One turning vector, and how many steps it has turned
The counts run from 0 to 317.
[146  81 103 153 125 111 159 152  99 104 128 109 140 126 114 119 139 129
 106  82 143 119  68 109  82 155 141 135 160 126 177 159 129 113]  291
[150 113 115 124 130  86 131  96 105  96 146 107 100 114 108 126 154 145
 111 110 158 152  83 127 139 104  86 107 185  72 135  91 161 130]  134
[150 112 105 166 111  64 127 133 115 153 147 102 125  85 164 110 167 152
 106 100 158 112 119 116 127 169 136 107 113 130 151 171 117 119]  202
[183 169  95 123 100 116 145 122  94 113 104  53 128 124 170 142 123 125
 128 139 153 143 103 128 143 135  94 113 166 100 149 117 132 120]  233
[165 117 117 151 139  73 124  82 120 102 166 101 112  88 121 107 166 149
 140 114 154 130  99 133 126 111  76  96 166  95 128 102 147 129]  133
[138 104 125 152 121  68 109 132 104 153 167 111 119  90 153 124 174 150
  91  87 170 121 113 119 116 166 146 112 139  94 124 155 124 123]  203
[134 110  92 171 109  96 183  87 150  71 135 169 146 133 115 109 118 117
 120 120 135 118 105 109  83 135 108 107 176 148 141 145 138 154]  1
[146 143 116 147 142 147 126 100 139  95 103 102 149 107 116  96 143 130
 157 117 133 163  54 156 100 148 133 117 109 121 160 175  92 153]  161
[129 120 113 163 101 141 119 105  91 104 136 136 130 132 126 153 126 108
 151 144 160 110 106 143 104 130 171 120 169  82  73 187 111 129]  85
[185 119 123 169  96 105 189  97 142  92 114 111 151 129 143 113 107  98
 124 118 146 143 138  90 113 169 126 115 136 142 165 164 125 115]  99
[108 107 108 126 119 112 147  70  95 117 180 103 113 126 101 104 123 149
 135 118 142 114  94 163 112  91 120 131 177  83 136 141 151 117]  220
[109 122 116 155  89 139 120  99 162  84  98 132 135  73  94 152 140 142
 119  93 177 152 111 118 140 127  85  85 160 109 120 175 125 148]  261
[134 126 118 142 115 105 130  64 143 139 148  92 117  81 106 121 161 154
 168  76 147 165 120 104 152 116 102 121 153 105 177 144 121 116]  35
[111 137  95 144 117  65 158  90  66 166 141 141 101  98 134 135 168 149
 145 113 143 101 116 137  88 134 156 141 164 106 128 114 109 110]  211
[156 166 138 116 123 103 106 115 118 146  94  62 127 113 161 152 116 150
 139 131 179 121  94 170 138 111 168 115 132  79 114 165 141 142]  241
[155 155  97 152 116  88 125 116  96 110 133  73 120  94 157 137 169 121
 157 163 125 110 128 137 164 115 121  69 149 114 131 125 155 121]  46
[143 121 113 135 145  35 154 113  74 165 116 141 102 127 135 122 131 146
 131 127 145 124 117 114 118 105 175 107 120  95 148 176 118 129]  209
[127 180  89 124 109  94 142 102 160 112 126 104 128  84 151 139 148 149
 157 146 152 103 103 161 105 109 154 137 163 122 115  89 184 159]  55
[133 167  98  98 133 113 156 116 136 101  86 111 139 124 129 142  98 146
 129 111 162 129  72 174  96  90 169 143 162 101 133 130 143 154]  151
[128 149 123 170 102 165 118  77 144  97 127 105 149  55 101 110 145 127
 157 132 133 155 126 129 112 140 126  99 110  93 132 176 117 157]  256
[133 160  92 152 108 113 130 130  89 124  81 144 143 100 137 172 125 118
 123 112 166 126 118  95 102 146 115  96 156  74 102 153  84 175]  77
[141 112 106 164 102 110 187  81 150  75 152 166 149 104 104 110 116 127
 116  93 150 133 135 128  99 150  98 122 180 140 121 139 105 124]  2
[153 188 132 119 107 107 115  98 138 146 111  62 135  88 166 142 126 156
 134 117 164 135 112 185 156 124 150 122 127 106 106 157 118 141]  240
[134 159 120 127 111 165 148 116 133  83 100  85 173  81  86 127 107 146
 116  95 142 143 107 148 103 100 137 115 141  96 156 169 105 148]  159
[121 178 104 135 110 161 159 114 132  91 105  89 181  75  99 120 124 133
 119  93 127 135 108 148  80 126 134 128 153 107 144 127 107 151]  158
[139 134 127 165 115  85 152 107 138  72 119 164 123 104 111 138 157 115
  98 128 143 147 104 161 135 143 144  66 159 124  89 139 110 133]  268
[128 131  79 154 115 101 173  75  84 130 175  95 140 104 124  83 120 147
 168 146 110  90 137 130 110 100 126 114 139 112 152 161 132 129]  218
[156  99 124 163 109 120 169  89 151  82 125 112 151 135 125 142  98 125
 139 109 173  90 139  92  93 128 120 130 179 120 112 177 155 128]  94
[133 122  98 150 140  40 158 101  73 163 124 138  95 127 135 114 163 144
 147 129 138 107 104 128  94 128 167 116 129 118 140 139 114 124]  210
[ 97 127  92 173  99 129 157 105 125  89 130 142 149 144 133 145 139 104
 151 134 105  96 107 127  94 144 172 112 189 138 110 173 139 156]  87
[151 182  95 112 101 123 158  97 141 107  96 121 134  77 126  94 104 126
 138 152 160 162 105 154  93 129 148 153 123  87 134 106 140 157]  60
[ 95 123 118 168 108 128 128  98 150  87  86 126 137 103 103 120 162 130
 136 131 132 122  68 126  91 145  99  73 133 134 138 159 141 160]  259
[150 159 102  99 117 102 149 137 157  81 119  98 142  83 121 136 106 133
 133 133 156 133 132 147 129  64 167 124 147  89 133 135 182 152]  57
[134 123 126 132 122 110 171 112  96 152 123  76 134 103 114 140 126 154
 126  92 154  83 142 127  91 107 183 141 159 104 149 145 127  80]  24
[122 149  92 139 102  97 183  57 106 139 143 106 115 107 114 136 140 141
 174 121 121 123 139 155 144 111 155 127 173 134 140 143 109  89]  309
[160 130 145 122 126  71 168 109 108 158 128 112 127 141 145 129  96 130
 113  99 153 143 137 123 125 122 209 134 138  87 146 171 116 120]  20
[142 182 137 133 144 105 141  87 139 118  81 113 136  99 123 122 130 128
 174 129 118 157  96 155 111 109 207 115 105 110 146 148 123 168]  247
[161 127 112 143 142  86 152  78 115 100 145  91 127 145 149  96 121 116
 151 137 121 133  83 113 117 109  88 116 158 103 170 119 160 169]  226
[179 110  96 171  98 107 159 102 109  93 150 139 129 127 153 115 135 104
 130 130 154 142 102 112 109 200 105 136 169 127 125 138 114 116]  6
